In the rows, zero is written as 128.
Each path below is one point turned by a fixed rotation once a step. After each direction that follows a path, write how fast that rotation turns it, in deg/step (0 if it stays still).
Each turn is a multiple of 5 degrees from 10 to 175, or 0.
Each row of a path follows its step; steps can be skipped.
Path 1:
step 1: [117 128 123 129 139 125 128 126 131 124 119 122 118 129 119 125 135 131
 115 126 136 141 121 141 134 132 140 140 129 130 128 115 134 133 151 142
 124 139 139 115 126 127 132 114 126 108 132 131 132 126 128 120 126 125
 132 109 132 125 121 139 128]
step 6: [127 141 138 132 124 125 134 121 125 115 118 138 119 150 118 124 115 121
 119 132 119 134 126 121 132 116 134 127 126 143 118 120 114 133 128 116
 114 115 127 125 132 144 139 137 124 132 122 134 125 131 119 119 125 119
 123 124 128 111 127 126 128]
step 7: [134 128 113 140 133 126 129 116 132 110 127 124 127 119 119 112 126 125
 140 116 136 117 130 129 130 141 130 132 122 145 133 123 127 134 126 126
 129 115 139 133 124 132 121 119 125 116 131 119 139 136 125 114 126 109
 120 123 139 126 130 118 130]
step 10: [129 141 126 123 147 120 138 119 124 147 137 126 124 125 134 123 137 131
 125 115 125 129 136 136 122 143 126 134 135 136 137 129 133 124 144 136
 118 127 134 119 122 119 127 129 121 143 126 121 132 123 140 136 132 132
 116 139 127 131 113 137 137]
step 11: [125 142 126 126 124 127 130 139 129 132 121 129 107 123 119 131 135 124
 122 153 139 139 129 133 128 130 111 129 138 115 128 127 127 123 128 144
 119 127 126 130 135 129 126 119 114 126 130 128 115 132 128 119 123 134
 128 137 121 125 104 135 123]
step 12: [124 120 131 136 129 120 125 127 121 127 132 127 126 117 110 120 126 126
 130 134 125 134 138 136 136 113 139 113 132 127 121 123 131 144 125 133
 108 127 142 120 122 139 134 136 127 127 138 124 129 131 121 123 106 135
 142 119 119 136 130 142 133]
step 14: [113 119 121 130 110 138 140 137 124 127 132 139 133 131 125 134 128 129
 127 131 134 131 109 108 145 133 131 122 119 122 114 128 129 131 134 143
 133 121 120 124 127 129 130 122 141 134 110 129 140 134 133 127 124 129
 126 140 124 130 130 116 122]
step 17: [129 129 143 133 110 134 130 121 126 119 125 113 123 122 128 128 137 127
 132 134 139 123 119 136 125 138 133 137 141 141 127 131 129 127 129 129
 133 114 126 128 124 140 121 133 121 134 127 137 124 127 108 114 116 130
 114 118 116 118 117 117 130]
step 18: [130 128 133 139 124 128 134 128 125 104 139 125 125 115 129 123 123 132
 118 122 119 117 129 129 129 133 129 123 125 126 133 132 135 127 137 122
 111 127 141 130 127 142 142 134 121 121 140 137 129 125 120 141 140 113
 126 111 138 126 115 137 137]
step 22: [124 143 124 128 133 131 135 137 137 132 132 123 112 136 118 128 123 129
 139 132 127 134 128 128 126 119 132 142 137 133 120 139 131 148 142 129
 128 116 134 127 124 118 116 127 131 131 128 108 127 121 139 128 108 128
 145 129 126 133 116 124 126]
Directions:
[130 130 129 128 125 132 132 132 129 126 130 127 126 129 126 126 129 129
 129 128 129 129 131 127 131 130 125 128 126 128 124 127 128 126 126 129
 128 131 131 128 127 125 125 131 126 127 129 129 131 130 129 127 131 124
 127 130 129 131 124 126 130] -> 100
[129 129 129 125 135 128 132 124 130 130 130 124 124 126 127 129 129 129
 130 128 129 129 127 127 127 125 131 129 131 129 129 125 128 128 131 129
 129 127 127 129 127 127 127 127 126 125 128 126 132 128 129 129 129 125
 127 129 133 130 131 125 126] -> 120
[132 129 129 124 126 126 131 126 126 128 127 128 130 129 131 127 129 129
 129 126 131 125 128 130 131 130 130 125 128 127 128 129 125 131 129 134
 126 129 129 127 132 126 126 128 128 131 128 128 128 129 127 126 125 129
 128 125 129 132 132 127 130] -> 155
[126 127 132 132 128 126 127 127 126 129 131 129 131 127 126 131 127 129
 130 126 129 130 129 131 130 130 129 130 127 129 129 127 130 128 128 129
 129 126 131 130 126 127 129 131 130 127 131 127 127 126 129 124 122 128
 126 129 130 130 127 123 124] -> 140
Path 2:
step 1: [124 133 122 126 139 132 133 135 119 110 121 122 124 139 125 122 126 141
 119 130 135 138 136 116 115 133 133 136 145 133 130 129 127 115 129 125
 127 134 123 132 116 126 125 130 121 133 143 132 121 130 143 125 124 129
 123 133 120 142 141 129 131]
step 3: [132 125 129 131 129 121 118 153 140 132 129 132 131 143 114 118 128 129
 127 122 138 129 123 139 120 128 142 121 126 123 124 133 131 114 130 134
 139 125 120 143 124 134 121 127 116 127 123 121 137 127 129 129 122 148
 118 127 123 123 127 121 127]
step 5: [133 120 120 127 132 134 133 131 141 120 122 115 123 125 124 148 122 130
 131 127 125 136 135 144 115 125 131 119 143 119 128 122 117 124 136 125
 123 136 118 142 125 118 133 128 125 129 136 135 118 128 143 142 118 128
 128 129 123 131 133 122 136]
step 6: [134 126 119 146 144 119 124 140 124 125 134 123 122 133 131 131 122 139
 130 126 127 135 117 128 122 129 143 128 141 120 137 128 123 120 139 125
 127 131 127 130 113 150 132 135 136 123 127 125 134 131 145 126 122 135
 130 134 126 132 138 130 130]
step 11: [132 129 128 138 131 129 127 149 116 124 126 133 138 124 121 130 115 127
 134 122 126 136 113 122 115 135 124 131 129 121 130 138 137 126 121 128
 127 138 131 135 118 134 131 135 130 120 112 114 127 120 127 128 120 151
 129 139 130 132 133 124 130]
step 16: [135 117 120 129 122 141 127 141 113 111 133 121 135 136 124 131 130 133
 132 111 130 129 130 125 123 122 135 125 122 129 129 127 130 119 116 139
 132 133 110 142 127 128 124 135 123 123 129 118 126 120 129 137 139 148
 129 125 130 123 134 136 125]
step 18: [131 131 126 130 123 128 129 143 131 136 125 117 122 131 124 133 127 136
 126 116 132 144 131 128 110 136 124 129 154 127 125 134 137 126 145 133
 129 131 122 129 128 128 119 139 130 136 127 126 121 129 145 125 122 128
 122 131 119 140 126 140 133]
step 19: [123 128 132 130 147 130 137 142 123 125 118 131 130 140 129 123 134 132
 140 123 137 123 130 123 123 132 123 132 139 121 125 128 133 119 138 125
 130 138 119 134 109 132 131 126 132 136 130 130 128 118 144 136 131 149
 120 139 134 119 136 124 129]
step 20: [128 126 117 128 123 130 119 151 130 126 124 134 141 127 126 124 141 128
 120 123 143 136 123 131 115 133 130 114 122 116 128 134 119 118 121 133
 127 125 122 141 111 125 141 126 120 117 130 140 133 127 136 133 131 131
 119 129 129 130 128 128 128]
step 22: [128 119 135 133 138 124 129 143 137 119 117 124 128 130 127 131 132 127
 129 123 129 135 114 130 115 119 143 135 144 131 124 121 123 139 132 122
 129 145 129 140 131 121 135 121 129 138 135 130 129 129 147 128 108 127
 130 128 128 134 132 127 132]
Directions:
[129 127 131 132 129 128 131 129 128 128 131 125 130 131 126 133 126 125
 129 129 131 124 123 130 129 131 127 129 129 130 127 128 128 131 124 126
 128 128 127 129 128 130 127 129 126 129 129 131 128 124 128 131 128 129
 128 126 130 127 129 125 129] -> 130
[128 128 131 128 128 130 127 128 129 128 126 129 131 127 132 128 131 130
 126 125 127 124 130 132 126 128 130 129 125 130 126 127 128 125 126 125
 126 128 126 124 126 130 129 130 126 131 131 124 130 127 131 125 126 128
 129 127 129 127 131 130 125] -> 115
[126 126 125 124 125 125 127 126 127 130 130 128 130 128 129 127 128 130
 126 125 128 130 125 130 129 123 128 127 129 129 125 126 129 128 123 131
 125 128 128 130 128 125 126 131 124 129 129 130 131 128 123 131 127 129
 128 129 129 126 126 127 126] -> 85
[128 131 130 128 126 128 130 131 128 129 130 126 131 132 130 129 126 129
 126 132 126 132 128 127 129 126 127 125 128 130 129 129 127 129 132 127
 130 126 126 128 127 132 125 127 125 128 128 127 133 126 127 128 130 124
 126 131 127 131 128 129 125] -> 125
[125 127 130 124 123 127 126 131 125 126 128 127 129 127 129 128 127 128
 132 128 129 129 126 126 129 131 126 130 128 132 128 127 129 126 128 128
 129 127 124 127 128 125 127 129 128 128 126 131 124 127 131 123 131 128
 127 127 129 124 127 130 126] -> 20
Path 3:
step 0: [118 127 138 115 133 123 124 132 128 133 126 118 129 128 129 122 149 122
 124 141 122 138 136 129 127 117 130 131 102 125 128 127 142 124 127 134
 120 126 126 112 117 113 132 128 137 133 132 129 133 129 137 143 123 131
 130 122 126 146 135 135 119]
step 2: [130 128 122 114 126 127 128 131 119 125 117 128 131 130 135 135 131 121
 121 133 136 118 127 134 125 133 127 120 108 126 142 120 127 120 131 112
 123 137 132 130 123 127 127 125 122 127 133 125 129 141 127 135 123 115
 113 122 104 111 120 143 141]
step 3: [119 128 108 118 125 132 124 143 125 136 131 108 139 132 123 129 144 126
 131 136 131 142 130 129 125 147 117 129 117 128 142 122 132 132 126 136
 129 132 135 126 115 117 130 120 134 122 130 125 119 137 135 137 125 134
 121 132 115 128 138 128 122]
step 4: [133 122 126 127 144 128 126 127 136 133 133 119 115 126 121 122 132 141
 134 126 122 141 132 120 139 136 142 122 137 125 135 118 124 120 139 132
 134 126 137 147 112 124 127 124 135 118 126 136 119 134 118 139 127 129
 111 119 116 122 135 136 118]
step 5: [143 126 123 125 132 127 113 129 115 132 125 130 128 134 128 127 125 129
 132 137 128 121 130 138 136 116 134 127 129 121 130 132 130 128 136 127
 113 137 143 122 128 112 115 132 121 123 145 137 114 138 120 133 126 123
 102 115 121 127 125 137 128]
step 6: [119 133 125 122 138 141 129 137 119 133 120 113 136 130 107 126 128 122
 134 134 133 149 126 132 129 121 131 131 121 128 128 122 123 139 125 137
 116 123 143 118 139 118 121 139 141 140 138 135 121 136 127 135 128 127
 125 132 119 138 130 136 125]
step 16: [143 137 143 119 118 125 131 137 129 127 120 129 133 136 137 122 133 146
 129 140 127 141 117 144 123 140 132 122 117 126 137 134 117 128 132 133
 131 130 121 128 108 119 137 130 135 116 132 123 117 117 131 129 122 140
 121 123 123 131 128 139 128]
step 17: [133 128 133 128 126 136 124 140 124 137 125 125 130 132 125 146 131 129
 136 135 116 136 137 126 125 126 142 119 136 128 127 144 126 131 131 127
 120 128 118 138 124 126 145 117 116 127 128 145 120 127 128 136 123 138
 120 139 120 130 133 149 117]
step 19: [116 135 134 112 109 117 126 125 129 133 122 137 143 127 138 120 125 125
 139 136 125 142 117 133 121 130 152 130 114 137 127 124 131 128 132 132
 120 137 127 125 116 112 123 131 135 129 139 127 117 134 123 139 130 130
 132 128 121 140 125 127 120]
step 21: [131 123 122 123 129 127 125 131 143 121 125 119 118 126 129 136 128 134
 113 143 132 127 134 133 115 124 127 111 124 152 139 127 126 130 142 113
 116 131 124 132 130 121 121 134 127 132 137 116 123 134 133 140 140 124
 118 115 125 123 119 131 128]
Directions:
[128 130 127 127 130 129 134 127 128 127 130 123 129 130 126 131 129 129
 127 125 126 127 130 128 129 130 130 124 133 131 127 126 128 127 130 128
 130 126 129 130 129 126 124 130 127 127 127 129 132 128 130 127 127 128
 133 127 126 129 130 130 127] -> 130
[128 129 127 130 131 128 128 129 129 132 129 128 128 128 128 128 131 128
 126 127 129 129 128 130 128 128 137 127 129 125 128 129 127 128 126 128
 124 129 133 127 126 128 126 126 125 129 128 129 125 128 126 128 129 128
 130 130 132 131 128 125 131] -> 55
[129 129 128 129 128 128 126 125 129 127 132 127 124 130 126 124 129 125
 126 128 126 131 129 128 127 122 126 126 130 130 129 132 127 126 129 128
 129 128 125 126 126 125 128 128 122 129 125 131 129 125 127 131 127 127
 126 127 127 127 130 127 127] -> 85
[128 129 132 126 123 125 131 128 127 126 126 130 125 126 132 126 126 126
 128 124 127 129 131 131 126 128 130 129 129 128 127 128 127 126 129 130
 131 127 131 130 128 127 127 130 125 124 129 127 125 130 130 129 124 129
 125 129 127 127 126 127 132] -> 125
[126 129 127 127 128 128 129 129 132 123 130 131 127 127 126 126 131 129
 132 127 128 130 125 131 130 128 130 129 127 124 128 129 126 128 127 127
 129 125 127 129 124 127 130 132 131 127 126 128 127 130 132 127 128 129
 131 128 126 131 129 125 124] -> 115
[127 124 124 131 126 130 128 133 127 124 126 127 127 129 128 127 129 125
 129 128 132 127 128 128 128 126 130 124 129 126 124 129 127 131 130 126
 130 129 128 123 128 131 126 127 126 127 129 125 127 129 130 129 129 126
 127 127 128 128 126 131 127] -> 115
[128 128 127 132 127 132 128 129 127 130 129 128 128 132 128 128 126 128
 129 126 128 129 127 129 126 124 125 134 128 128 125 129 127 129 131 126
 129 122 132 131 128 129 127 128 130 127 126 127 127 127 127 126 129 123
 128 125 130 128 130 126 130] -> 20
Path 4:
step 0: [131 114 129 112 113 126 124 121 130 122 124 126 117 125 131 123 118 132
 136 137 129 136 125 116 143 135 127 124 116 124 130 133 145 111 131 125
 131 128 120 113 135 121 122 140 122 144 138 131 124 132 126 127 118 125
 146 119 133 123 133 123 131]
step 1: [120 140 136 133 120 141 120 138 128 129 125 131 133 140 129 113 135 130
 124 125 125 134 134 141 128 119 128 114 127 132 126 135 152 123 121 134
 131 138 138 121 136 128 127 127 117 132 124 130 125 123 125 102 131 134
 129 133 143 117 138 124 124]
step 4: [130 119 132 124 123 123 129 128 137 130 128 133 146 141 145 136 124 120
 122 119 123 128 125 119 139 135 137 124 126 122 133 126 137 136 128 126
 126 124 127 129 135 116 142 147 117 121 143 132 107 115 130 135 119 144
 134 122 122 128 130 131 127]
step 8: [120 117 128 132 133 137 123 126 131 130 137 136 121 142 139 130 116 126
 125 132 135 115 119 122 124 121 119 126 139 114 125 124 131 146 127 100
 129 128 115 122 137 136 124 141 137 123 130 127 123 125 128 146 123 119
 132 127 127 117 128 133 122]
step 11: [127 142 119 129 120 131 133 119 122 129 139 136 128 125 124 115 129 119
 121 122 121 139 137 130 127 120 132 120 142 124 120 132 133 132 136 119
 133 130 148 138 141 134 117 125 140 133 124 123 142 117 122 129 126 134
 117 147 118 132 145 124 124]
step 14: [124 139 132 146 139 128 112 151 131 135 130 135 138 144 130 133 124 133
 131 120 137 118 143 120 133 129 136 123 129 128 129 128 150 137 118 126
 121 138 134 124 137 124 126 134 138 119 137 133 136 126 133 125 139 132
 135 121 124 125 127 132 123]
step 16: [126 123 136 123 120 119 129 113 123 137 146 117 147 128 126 143 130 126
 120 118 128 134 133 118 138 132 132 128 124 134 137 139 134 130 120 118
 138 119 119 122 141 138 131 134 123 144 134 122 126 139 120 136 127 124
 131 122 130 137 128 134 145]
step 18: [127 139 135 138 131 131 118 137 118 131 114 120 116 131 140 125 128 136
 129 135 126 122 123 129 137 118 115 122 130 125 123 134 134 128 127 130
 125 127 114 110 137 122 123 127 144 132 147 116 130 130 137 131 131 120
 135 136 146 132 113 126 135]
step 21: [138 120 128 119 120 127 127 128 132 107 121 131 126 136 129 127 111 124
 128 125 116 132 129 141 118 125 118 132 128 113 120 119 122 138 134 112
 136 130 136 127 140 125 139 142 136 139 130 127 131 115 110 135 121 121
 128 129 126 132 129 132 134]
step 22: [128 135 131 128 123 120 125 132 128 120 134 121 130 131 124 121 129 139
 122 131 112 142 126 123 134 129 130 134 110 129 135 130 124 145 124 133
 124 133 130 117 134 125 150 133 119 124 147 136 127 129 131 116 125 123
 131 137 138 118 108 138 143]
Directions:
[124 129 129 128 130 125 132 128 130 129 129 127 130 121 126 128 128 128
 130 132 129 127 128 127 132 130 126 130 127 133 129 126 124 128 130 127
 131 128 127 129 128 128 131 128 127 130 129 127 129 132 129 127 128 126
 127 126 128 124 127 127 129] -> 110
[128 127 130 125 130 132 131 126 128 126 132 127 128 128 125 128 130 131
 124 129 130 129 127 127 127 128 130 130 124 128 129 131 129 127 131 133
 127 130 125 126 126 127 128 128 129 131 127 131 126 128 125 129 127 132
 130 127 129 129 125 127 134] -> 115
[129 127 132 126 131 129 133 126 127 129 126 127 127 126 126 125 129 128
 130 129 125 126 130 127 123 127 128 128 127 125 130 127 129 129 127 129
 133 128 132 128 132 129 128 126 128 128 127 129 129 126 131 126 127 130
 124 126 132 131 129 128 127] -> 175
[132 128 126 129 131 127 130 126 128 127 129 132 127 130 124 130 126 125
 126 129 132 129 129 128 132 128 131 126 132 129 127 125 127 128 126 133
 131 126 126 133 130 131 127 128 128 129 127 129 127 129 128 128 131 127
 129 131 132 128 127 128 129] -> 85
[128 128 129 128 124 125 128 126 127 129 131 124 126 128 125 131 129 127
 129 125 127 125 129 126 128 133 129 127 128 127 127 123 129 130 127 130
 129 130 133 128 127 123 131 129 129 131 127 129 126 129 125 129 125 126
 128 132 127 129 128 126 127] -> 65
[126 127 127 128 129 130 132 131 132 127 125 132 124 126 128 130 129 128
 132 128 128 129 129 125 132 131 127 126 125 129 126 129 133 128 126 128
 127 127 126 124 129 126 131 128 130 125 129 128 126 123 130 126 129 127
 128 131 128 128 125 128 127] -> 80
[131 126 130 126 129 129 127 129 124 125 128 126 129 128 124 130 127 132
 128 129 126 131 130 132 129 126 130 130 128 130 128 128 126 129 125 130
 126 127 129 127 126 130 129 129 131 129 131 126 128 125 128 126 127 122
 126 125 126 131 125 127 126] -> 10
